Here are some points:
{46, -59, 9, 18, 25, 36, 12, 29, 1, 67, 10, -16, 41, 45, 6, -24, 1, 16, 27, -18, -17}
{-1, 20, -20, -37, -13, 5, -13, 45, -4, -5, -28, 30, -20, -17, 12, 21, 26, 11, 22, -7, 29}
{-20, 8, -74, -3, -23, 26, 13, -3, 10, -55, 63, 18, -28, -48, 25, 19, -3, -7, -36, 31, 66}
{57, -62, 67, -10, 10, 19, 1, -1, 4, 78, -18, 13, 72, -7, -37, -42, 85, 34, 5, -1, -34}
{60, 47, -14, 87, 24, -19, 27, 32, 26, -27, -26, -58, -29, 32, -14, -12, -101, -57, 44, -49, -42}
{-42, -2, 7, -15, -4, 36, -34, 3, -15, 13, -12, 1, -4, 10, 11, 37, 0, 28, 39, -43, 30}
{-14, -50, 39, -23, 1, 48, -16, 12, -42, 42, 12, -11, 58, 47, -10, -9, 7, 40, 51, -41, 36}
{-2, -12, -1, 4, -2, 16, -1, -6, 6, 10, 3, 11, 11, -3, 11, 3, -1, 7, -18, 4, 0}
{24, 16, -23, 11, 37, -27, -38, 49, -5, -13, -18, -14, -48, 5, 31, 52, -5, -33, -12, 31, 23}
{34, 2, -4, 0, -20, 7, -2, -15, 17, -8, 29, 15, 3, -38, -37, -9, 39, -7, 5, 2, 13}
{24, -6, -86, 58, 13, 32, -2, -24, 28, -13, 79, 16, -33, -26, 49, 39, -9, -30, -75, 68, 34}
{-6, -17, 20, 19, -23, 7, 9, -75, 11, -20, 67, -12, 31, -22, -44, -25, 7, -13, -26, 5, 1}
{-12, 3, 0, -12, -7, 3, 0, 2, -6, -5, 3, 3, 3, 3, 2, 1, 0, 4, 7, -7, 9}
{-48, 59, -24, -19, -15, -54, 3, -9, -11, -72, 6, -13, -49, -1, -5, 11, -30, -23, 7, 1, 14}
{-18, 52, -40, -14, -35, -44, 26, -18, 48, -43, -23, 35, -43, -38, -1, -6, -18, -6, -22, 5, -26}
{-9, 5, -9, 4, 12, -4, -8, 12, -4, -4, -4, 1, -11, 8, 17, 9, -9, -3, 9, 4, 10}
{-5, -10, 32, 19, 25, -6, -11, -14, -9, 10, 10, -27, 6, 26, -6, 5, -15, -7, -7, 6, -11}
{2, 15, -5, -4, -4, 11, -2, 14, 0, -7, -11, 0, -14, -3, 1, 13, -5, 1, 17, -13, 13}
{-36, -31, 20, 63, 40, -11, 16, -43, -17, -11, 39, -67, 24, 62, 22, -12, -96, -22, -27, 5, -18}
{26, 13, 1, -6, -18, 4, 4, 18, 16, 3, -27, 19, 0, -21, -13, -10, 15, 4, 17, -20, -14}
{-13, -1, -6, 14, -20, 12, 16, -5, 10, -11, 44, -16, 17, 3, -7, 15, -14, -18, 0, -3, 20}
{-31, -9, -8, 13, 18, -14, -2, -4, -37, -5, -3, -17, -12, 40, 3, 36, 19, 0, -6, 8, 15}
{-19, 10, -3, -5, -15, 12, -14, 10, -6, -13, 4, -3, -12, -17, 3, 20, -24, -4, 23, -15, 32}
{-77, 0, 32, -4, 37, -42, 16, 7, -37, 1, -49, -46, 13, 106, 24, -14, -97, 15, 25, -39, -35}
{-32, -25, 5, -37, -5, -18, 15, -12, -9, 19, -19, 36, 26, 8, 12, -26, 43, 29, -33, 28, -15}
{26, -17, 19, 28, 14, 16, -9, -36, 18, 19, 36, -17, 14, -2, -9, 0, 7, -8, -41, 29, -8}
{40, 17, -7, -3, -6, 0, 27, -11, 19, -20, -21, -30, -30, -39, 1, -45, -26, -23, 9, -28, -46}
{10, -53, 38, -5, 24, -5, -6, -5, -27, 50, 25, -23, 45, 33, -17, -19, 38, 14, -1, 20, -4}
{-18, -16, 16, -38, -21, 16, -1, 2, -15, 6, -31, 19, 45, -4, 6, -14, 12, 32, 2, -36, 8}
{-14, 19, -3, 0, -17, -5, -6, 0, 7, -10, 16, -17, -2, -17, -26, 0, -14, -6, 20, -13, 7}
Here are 16 more points, each followed by its number:
{23, -18, 31, 2, -5, 14, 9, -4, 14, 27, -24, 12, 32, -6, -14, -23, 16, 14, 3, -22, -31} 0
{-83, -13, 5, -54, -15, -16, 0, -62, -10, -14, 21, 44, 13, -14, 28, 6, 39, 30, -76, 49, 3} 1
{54, 42, -37, -20, -9, -54, -5, 31, 9, -40, 14, 1, -52, -58, -38, 2, 69, -34, 23, 47, 33} 2
{5, 1, 0, 12, -3, -3, 2, -9, 16, -1, 1, -9, 1, -26, -6, -7, 20, 6, 12, -5, 5} 3
{70, -12, 58, 57, 59, -10, -38, 26, 12, 55, -22, -32, -19, 27, -15, 22, 12, -26, -1, 21, -55} 4
{-54, -4, 6, 24, 11, -20, 11, -45, -9, -31, 50, -44, 0, 54, 22, 0, -69, -7, -21, 12, -5} 5
{3, 6, 1, 10, 19, -7, -3, 19, -7, 4, -17, -15, -12, 22, 1, 12, -23, -7, 16, -4, -4} 6
{72, 50, -58, -3, 16, 30, -49, 101, 10, 11, -34, 16, -93, -24, 29, 98, 13, -22, 54, 2, 52} 7
{-15, 18, -16, 0, 8, -19, -6, 9, -9, -20, 8, -9, -22, 6, 8, 17, -11, -13, 0, 12, 14} 8
{-74, 39, -31, -16, -11, -32, 23, -14, 5, -50, -36, 24, -28, 9, 52, 3, -56, 2, -44, 4, -28} 9
{124, -35, 124, 69, 95, 13, -55, 80, 9, 125, -86, -54, 16, 80, -43, 20, -1, -12, 67, -49, -94} 10
{18, -31, 11, -10, 13, -30, 29, -24, 20, 22, -11, 29, 24, -21, 15, -36, 65, 13, -72, 68, -42} 11
{4, -33, -17, 1, -8, 4, -19, -26, -28, -3, 7, 8, -20, 12, -24, -11, 45, 7, 10, -4, -18} 12
{-99, 64, -56, -40, -42, -5, -8, -21, 9, -74, 2, 44, -57, -33, 43, 53, -34, 2, -35, 2, 31} 13
{23, -41, 95, 24, 57, 29, -23, 48, -24, 85, -82, -50, 39, 96, 1, -2, -54, 20, 57, -70, -61} 14
{10, 7, 4, -8, -9, -33, 27, -15, 30, -4, -40, 35, 4, -31, 7, -30, 28, 6, -44, 25, -56} 15
Which of these numbered points is nearest to each point below, ignoring the direction in which the first points spread most? Its number follows each.
{-43, -33, 41, 39, -6, -2, 15, -106, -1, -12, 77, -33, 45, 16, -25, -22, -28, -8, -57, 9, -18} > 5
{-83, 18, -32, 42, 36, -11, 1, -11, -31, -44, 28, -51, -26, 78, 60, 33, -127, -24, -24, -1, 17} > 5
{27, 6, 40, 10, 24, -8, -21, 40, -8, 22, -34, -23, -6, 30, -24, 8, -7, -8, 46, -29, -19} > 6
{55, -44, 36, 36, 22, 3, 27, 5, 13, 45, -25, -13, 51, 19, -9, -52, 12, 6, -1, -3, -52} > 0
{-2, -4, 18, -12, 0, -10, 5, -3, 7, 11, -28, 18, 9, -4, 1, -15, 19, 6, -16, 8, -29} > 0
{-10, 0, 2, -19, -9, -5, -10, 12, -10, 8, 27, -8, 4, 6, -13, 10, 11, 7, 0, 13, 15} > 8
{67, 53, 61, 63, 77, -76, -34, 65, -3, -1, -53, -96, -63, 75, -48, 23, -62, -68, 79, -30, -63} > 10
{70, 8, 26, 37, 50, -38, -24, 37, 13, 21, -13, -32, -33, 13, -22, 17, 17, -38, 11, 26, -32} > 4
{-77, 0, -24, -62, -76, 46, 26, -18, -30, -27, -25, 62, 28, -38, 18, -16, 4, 61, 28, -45, 57} > 13
{39, 10, 47, -74, -37, -1, -11, 67, 1, 42, -93, 9, 5, -28, -49, -26, 67, 26, 71, -44, -32} > 2
{-35, 28, -111, -37, -103, 1, 72, -60, 31, -96, 54, 61, 6, -111, 4, -53, 30, 6, -49, 31, 51} > 1
{18, -10, -2, 9, -1, -3, 7, -9, 5, 2, 17, -4, 11, -11, -10, -12, 17, -3, -4, 13, 4} > 3
{-26, 13, -18, -12, -6, 5, -8, 2, -8, -21, 13, 7, -16, 3, 11, 20, -15, -1, 0, 0, 28} > 8
{-77, 31, -18, -40, -30, 9, -10, -6, -8, -35, -8, 32, -22, -2, 27, 34, -28, 15, -9, -20, 21} > 13
{-72, 67, -41, -41, -69, 6, 4, -15, 16, -61, -17, 34, -35, -42, -2, 24, -51, -18, -11, -25, 7} > 13
{-78, 1, -94, -7, -46, 84, 13, -49, 4, -25, 34, 76, -11, -57, 85, 73, -64, 33, -55, 1, 79} > 13
{-13, -41, 78, -46, 14, -3, -6, -14, 11, 71, -73, 53, 53, 1, 4, -19, 75, 55, -47, 9, -78} > 15
{16, -16, 13, 10, 11, 32, -10, 1, 22, 30, -16, 28, 16, 12, 7, 12, -3, 12, -16, -18, -21} > 0
{37, 22, -37, 44, 3, -5, 8, 39, 2, -5, -2, -29, -41, 8, -5, 17, -22, -29, 36, 5, 13} > 6
{76, -17, 6, -27, -35, 15, 13, 11, 35, 30, -27, 56, 28, -76, -37, -36, 109, 23, 4, 5, -19} > 2
{-8, 6, -1, -37, 7, -45, -11, 17, -17, -17, 12, 0, 16, 20, -16, -18, 26, -11, 32, -1, 5} > 8
